[[ 15.5 -43.1 -26.9  60.7 -12.3  -1.5 -15.9 -33.4]
 [  4.5  -7.4   8.4  13.7   7.1  37.3  48.3 -11.6]
 [-47.8 -20.5 -27.4   9.2  -4.6  30.1   8.8 -13.6]
 [ 10.3  -7.8  46.3  24.3   2.0  63.4  56.8  -8.9]
 [  9.2  -8.5  44.1  23.0   0.6  60.3  55.6  -8.1]
 [ 13.7  -2.2 -55.6  -7.9  36.9 -12.9  58.1 -18.8]
 [ 13.5 -10.8   9.5 -29.0 -42.6  20.9  21.9 -37.2]] ⇒ -47.8

[[-31.2  14.4 -14.0 -13.3  14.0  -6.9  17.4 -11.1  13.1 -20.9 -28.5   5.7
   -2.7]
 [ 16.3  -3.1  27.2   9.6  -9.4  -6.7 -16.4 -10.8 -14.4  24.0  23.1  -9.5
    9.3]
 [ 45.0  -5.7  32.0  15.5  -8.8   6.8 -19.0  36.3  -8.5  23.2  18.9 -11.4
   -7.9]
 [ 67.8 -18.5  55.6  27.2 -30.0  35.7 -36.9  34.1  -5.6  73.0  61.2  10.9
    7.0]
 [ 14.9  -5.4   9.3  31.6  -9.0   3.1 -25.9   5.2  -7.1  13.5   3.3 -11.6
   10.7]
 [ 57.6   3.3  37.7  18.3 -31.7  -8.2 -11.9  58.0  17.1  78.5  33.4 -48.5
  -22.6]
 [ 29.4 -30.6   8.7  15.9 -11.9  13.6 -34.8  -3.9 -27.1  18.3  31.0  12.6
   11.0]] ⇒ 45.0

[[ -6.5 -27.8   6.8   0.8  12.1  16.4  18.3  20.9  18.5 -11.7]
 [-16.3  -5.6  10.2 -14.7 -13.2  10.9 -39.9 -16.2  31.8 -26.6]
 [  4.3  -4.5 -72.0  13.2  47.0  27.8  45.3  14.3 -37.8  21.4]
 [ -4.8  -5.3 -10.8 -15.4   5.6  12.3 -11.5  22.4  -4.0   0.9]
 [  5.8  -1.5  30.7   9.4 -26.7  -6.1  -5.7 -20.1  26.0 -12.7]] ⇒ 4.3

[[-34.7  10.9 -39.0   7.1   5.8  35.2  -7.3   4.8 -15.4  52.7  18.2]
 [-22.8  10.9 -39.0   7.1  -8.4  34.8  -7.3   4.8 -15.4  46.5  18.2]
 [-31.2  10.9 -39.0   7.1  -8.4  35.2  -7.3   4.8 -15.4  61.1  18.2]
 [-22.8  10.9 -39.0   7.1  -8.4  34.8  -7.3   4.8 -15.4  46.5  18.2]
 [-22.8  10.9 -39.0   7.1  -8.4  34.8  -7.3   4.8 -15.4  41.7  18.2]
 [-21.5  10.9 -34.0   7.1  -8.4  28.4  -7.3   4.8 -15.4  25.1  18.2]
 [-22.8  10.9 -73.6   7.1  -8.4  48.7  -7.3   6.3 -21.6  46.5  43.9]
 [-22.8  10.9 -39.0   7.1  -8.4  34.8  -7.3   4.8 -15.4  46.5  18.2]
 [-21.5  10.9 -27.9   7.1  -8.4  25.6  -7.3   4.8 -15.4  22.3  18.2]
 [-22.8  10.9 -39.0   7.1  -8.4  34.8  -7.3   4.8 -15.4  35.3  18.2]] ⇒ -31.2

[[  9.3   5.5  10.6 -17.9  26.3  13.7   9.3 -12.0 -16.3  19.4]
 [-16.9  -7.1  10.6   7.3   1.2  18.1  10.8  -8.3 -15.6  21.2]
 [  5.8 -40.8 -10.1 -10.8   1.8  10.8  27.6  -1.2 -28.8 -21.1]
 [ 36.6  60.3 -12.1 -23.3   2.8 -11.5 -10.1 -15.4  27.5  -4.5]
 [  3.4 -21.9 -34.7   6.8 -11.7 -16.9 -18.0 -16.3  26.4  15.3]
 [  1.3  -4.0  12.2  -6.7  23.7  -8.2  18.0  -8.3 -38.1  11.3]
 [  2.9  -9.5   6.3  17.3  13.6  21.1   7.1   1.3  -5.4  28.0]
 [-31.7   7.8   3.1  -3.4  12.3  -5.5  -1.8 -14.8  16.7 -18.0]
 [ -2.1 -34.8 -11.6  -9.1   4.4   8.2   9.6   1.2 -11.4 -57.7]] ⇒ 5.8

[[-28.7 -34.8  24.2  38.3  12.0   9.4]
 [-65.7 -22.7  62.0  53.6  31.3 -22.1]
 [-56.8 -26.9  59.7  61.5  22.0 -10.9]
 [-54.1 -46.8  -0.2  20.7  41.9 -22.7]
 [-35.6 -37.8  49.3  56.4  10.8  -1.0]
 [-74.7 -26.9   4.6  29.9  47.2 -15.7]
 [-71.3 -40.2  49.0  47.4  42.7 -41.2]
 [-29.1 -34.3  32.2  42.7  10.3   8.3]
 [-63.4 -29.2  -2.2  26.6  40.7  -6.6]
 [-28.7 -23.1  45.7  31.2  13.9   1.5]] ⇒ -56.8

[[ 10.6 -13.9 -33.4 -19.2 -21.6 -47.5 -32.6  45.0   2.6 -25.9   7.0   6.8]
 [ 12.8   9.8  45.8   3.0  22.9  12.1 -56.2  35.6  -6.0 -18.6 -23.9   4.9]
 [ -0.2 -33.1  -6.5  24.5  -8.6   8.0  33.2 -26.8  -0.9 -35.7 -16.3 -38.4]
 [ -2.7  11.2 -30.1  62.4  -5.0  13.2 -25.6  33.5 -10.5  -9.7   6.3  21.5]
 [ -9.4  24.1 -20.2  19.9  -0.2  -0.6  27.2  -0.2  -7.4  15.7  -7.5 -19.8]
 [  7.5  -7.6  15.4  11.0 -13.9  25.1  77.6 -23.8   2.3 -11.2  23.5  -0.1]
 [ 13.7   9.7   7.4  -0.5  16.4  -2.4  41.0  25.5 -17.2 -19.4  -9.8  -6.4]
 [-17.6  16.0  12.5  -2.6   3.8 -12.0  12.9  32.9   1.1 -12.8 -59.7   2.2]
 [ -4.5 -36.7 -31.8 -10.7  -3.8  -4.6 -35.2  16.9  10.9 -17.2  39.6  -5.1]
 [ 12.0  35.1 -18.8  14.0  24.0  -9.9 -70.9  23.4   0.2 -13.1 -31.8 -25.2]
 [ -9.1  10.8  -0.7  24.6  -5.3  41.3  -5.4  32.1   8.7  -3.2 -26.4
   37.5]] ⇒ -0.2

[[ 14.5 -23.6 -14.9 -13.7  -2.9  33.8  -7.1 -28.8  35.7   4.7 -13.4 -32.0
   -0.9  -6.6]
 [  7.9  41.4   5.1  16.8 -58.0  17.3  31.4  15.7 -17.8  12.0   2.3  46.2
  -55.3  18.0]
 [  4.3  42.6  10.7  13.9 -33.8  -0.2   7.7  43.2  -3.5 -24.5 -38.3   4.9
  -19.3   8.5]
 [ 38.1  34.1  -1.3  34.7 -51.0  -7.9  37.8  61.0 -24.4 -13.7  22.1  56.0
  -44.4  -0.1]
 [ -6.7  42.6  -6.3  35.5 -12.0 -22.7  38.5  26.5 -28.2  -5.5  -9.0  -8.7
  -42.2   9.7]
 [ 40.6  46.0  16.5  42.0 -25.7 -29.5  24.4  55.1 -57.4  -3.0 -18.9  27.2
  -33.4  46.1]
 [ -1.6  27.6 -15.5  30.7 -58.2 -19.4  25.9  13.6  -6.1  -4.4  30.8  15.8
  -51.1 -11.2]] ⇒ 4.3

[[-27.0 -56.1 -39.2   8.8  50.4  50.3   9.2 -39.0 -55.7 -27.9  21.4  54.9
   43.1  -3.6]
 [-33.8  51.1  31.8 -50.8 -30.2  52.7  27.9 -54.2 -26.8  54.7  24.7 -55.9
  -22.6  56.5]
 [ 12.8  58.9 -28.5 -50.3  42.7  38.7 -53.9 -22.1  61.1   5.8 -61.2  12.7
   57.9 -30.4]
 [ 10.5  -8.4 -26.4 -37.0 -41.4 -36.3 -24.0  -6.9  13.0  28.2  38.1  40.3
   35.4  20.8]
 [ 30.0 -47.2 -53.6  21.1  63.2  11.9 -58.5 -39.7  38.0  58.7  -9.2 -63.3
  -21.8  52.2]] ⇒ 12.8
